A single turn carries every row of the set below to another of its rows. Some are shown first; where does it send the rows asked next?
gaseb: [ 2.37  2.65  2.94  0.85 -1.08  0.37 -1.04  1.26 -0.81 -2.15  3.94 -0.21
  1.38  1.28  1.02 -2.23 -1.49 -1.12 -1.05 -1.88  3.72  2.09  0.29 -1.59
 -0.98  2.37]
lalo: [-1.24 -2.61  1.18  0.13 -0.22  1.31  2.52 -0.26  3.95  2.95 -0.16 -2.81
  1.44  1.06  0.06 -0.44 -0.79 -1.71  2.69 -1.32  2.43 -0.62 -1.45 -2.98
 -1.54  0.92]
bilu: [ 0.07 -2.09  0.76 -1.37 -0.75  0.81  1.31  1.06  3.13  2.59 -1.72  0.00
 -0.14 -0.16 -0.04 -0.68  0.17 -0.28  1.12 -0.94 -1.55  0.84  1.38 -2.76
 -1.20 -4.39]
vig: [ 1.73  0.76  1.90 -2.74 -2.99  0.86 -0.85  0.29 -2.10 -3.21  3.24  0.12
  1.15  1.36  2.26 -2.65 -1.54  0.81 -2.46 -1.26  0.57 -0.89 -0.40  0.76
 -0.41  0.16]
buku: [-0.22 -3.31  0.03 -1.28 -1.05 -1.28  1.14  0.66 -0.62  1.74  3.63 -1.56
  2.02  1.44  0.25 -2.63 -0.24 -3.89  2.45  1.09  1.80 -0.72 -1.41 -1.75
 -2.39 -1.25]
Didu: [-0.71 -3.63  1.38 -1.98 -0.55  1.68  1.18  0.02  3.15  2.73  0.30 -1.21
  0.42  2.05 -0.68 -1.29 -0.27 -1.42  1.35 -1.85 -0.37 -0.96 -0.46 -3.68
 -0.63 -1.89]
Bel: [ 0.06 -0.95  1.04  0.43  0.44 -1.50  0.52  1.36  1.91  0.82 -0.76  0.08
  1.00  0.56  0.64  0.26  0.12  1.26 -1.39  0.69 -4.42  1.36 -0.67 -1.92
 -0.28  5.46]
figoz: [ 0.11 -0.08  3.52  1.01  0.16 -0.81 -1.39  0.62  1.16  0.21 -2.35 -0.19
  1.17  0.44  0.56  0.06 -0.96  2.78 -3.01 -1.69 -3.08 -0.12 -1.41 -1.44
 -1.90  3.35]
Rufor: [ 0.51  1.03  0.55 -3.31 -3.22 -1.47  1.41 -1.68 -0.77  0.24  1.42  1.22
  0.99  3.35  0.31 -0.73 -1.76 -0.23 -0.34  1.64  0.91  0.31 -2.60  3.37
  0.28  1.52]
Lige: [ 1.73  2.78  2.00  2.23 -0.36 -0.55 -0.77 -0.36 -1.81  1.26  0.55  1.23
  0.00  1.77 -1.40  2.51 -0.96  2.29  0.24 -0.79  2.95  1.98  1.39  2.05
 -0.54  0.74]
telif: [-1.44 -1.15  0.93  0.30 -0.05  0.42  2.64 -0.12  3.36  2.09 -2.83 -3.16
  1.47 -1.50  1.26  0.93 -0.50  0.32  3.34 -0.04  2.10 -1.38 -0.69 -0.93
 -2.24  0.03]
vili: [ 1.51  2.31 -1.26 -0.21  0.68  1.02 -1.04  3.65 -1.28 -3.89  1.71 -1.08
  1.03 -0.38  2.54 -0.75 -0.53 -0.60  0.28  1.93  1.38 -0.44  1.19  0.96
  1.08  2.40]
Bek: [ 0.92  0.11  1.99  1.94  1.78 -1.18 -1.87  2.73  2.00  0.24 -1.46 -0.43
  1.03  0.77 -0.02  0.15 -0.79  0.36 -2.30 -0.83 -3.06  0.89 -0.62 -3.10
 -1.06  4.02]
rofib: [ 2.04  1.24 -0.92 -0.49 -3.21  0.36  1.83  1.70 -1.01 -2.21  3.04  1.27
  0.77 -0.51  2.91 -1.49 -0.61  0.67 -1.49  1.19  0.09  3.14  1.94  1.48
 -0.04  0.93]
teka: [ 2.72  0.90 -2.48 -0.74 -1.36 -2.62  0.70  2.21  0.28  0.58  2.85  1.02
  0.54  3.02 -0.56  0.64 -1.92 -2.80  0.00  2.38  0.35  2.23  0.17  1.10
  0.88  1.23]
nen: [ 1.09  2.48  2.61 -0.52 -0.09 -0.08 -0.03 -0.18 -2.60 -2.02  3.25 -0.75
  0.79 -0.29  1.49  0.13  0.69  2.05  1.96 -0.06  1.95  0.33  1.60  0.02
  0.35  4.29]
vave: [-1.99  0.05  1.64  1.24  0.61  1.48  0.10  0.46 -1.57  0.80 -1.84 -0.95
  1.55 -1.26  1.12 -1.75  0.99 -0.07  2.74  1.42  4.00 -0.46 -0.76  1.52
 -3.04 -2.60]
zokog: [ 0.76  3.07  1.68  0.56 -0.88  0.63 -1.53  0.25 -0.11 -0.52 -0.59  0.59
  1.22  3.39 -0.44 -1.01 -2.78 -1.04 -1.58 -0.23  4.53  0.53 -2.72  2.78
 -0.74  0.39]
zede: [ 2.45  1.02 -0.81 -0.65  1.07 -1.39 -2.57  2.01 -2.19 -0.35  1.34 -0.22
 -0.06  2.59 -1.38  2.86 -1.27  0.37  0.71  0.76  0.13 -2.01  1.27  1.37
  1.25  0.30]
Sib: [-0.54 -0.99  0.52  0.00 -0.01 -0.28 -0.10  1.86  2.52 -0.49 -2.06 -0.52
  1.68  1.10  1.58 -1.17 -1.17  0.31 -3.04  0.76 -3.52 -0.20 -2.81 -0.66
 -0.66  4.60]
Loset: [-0.14 -1.59  0.01  2.26  0.54  1.36 -0.63  2.19 -1.99  1.56 -0.09  0.04
  0.56 -1.02  0.15 -0.48  1.00  0.12  1.61  0.57  1.76  0.56  2.23  0.12
 -2.53 -4.71]
rudil: [-1.97 -0.92  1.72 -0.32 -1.04 -0.50  2.18 -0.95 -0.53  1.76  0.91 -1.37
  2.31 -0.10  1.10 -2.85  0.44 -2.23  3.45  1.74  4.05  0.35 -2.41  0.29
 -3.16 -0.11]
tabos: [ 0.57 -4.03 -0.47 -0.46 -0.63 -0.42 -0.01  1.45 -2.16  2.04  3.22 -0.46
  0.78  0.63 -0.28 -0.74  0.61 -1.08  1.71  0.29 -0.26 -0.76  1.67 -1.50
 -1.97 -3.78]
Zenok: [-0.02 -0.08  1.98  1.98 -1.10 -0.46  0.48  1.08  2.74  0.49 -2.22  0.35
  1.71  0.44  1.41 -0.99 -1.49  1.22 -3.84 -0.68 -2.20  2.31 -2.11 -0.80
 -2.19  3.80]
dut: [-0.34 -0.50  0.17 -0.17  0.22  0.45  1.09  1.84  3.38  1.39 -4.09 -1.79
  0.67 -1.95  1.11  0.28 -0.41 -0.06  1.94  0.18  0.30 -0.58  0.66 -1.07
 -2.07 -3.51]

vave goes to rudil
teka goes to zede
nen goes to gaseb
Now find these:
lalo goes to Didu
Bek goes to figoz

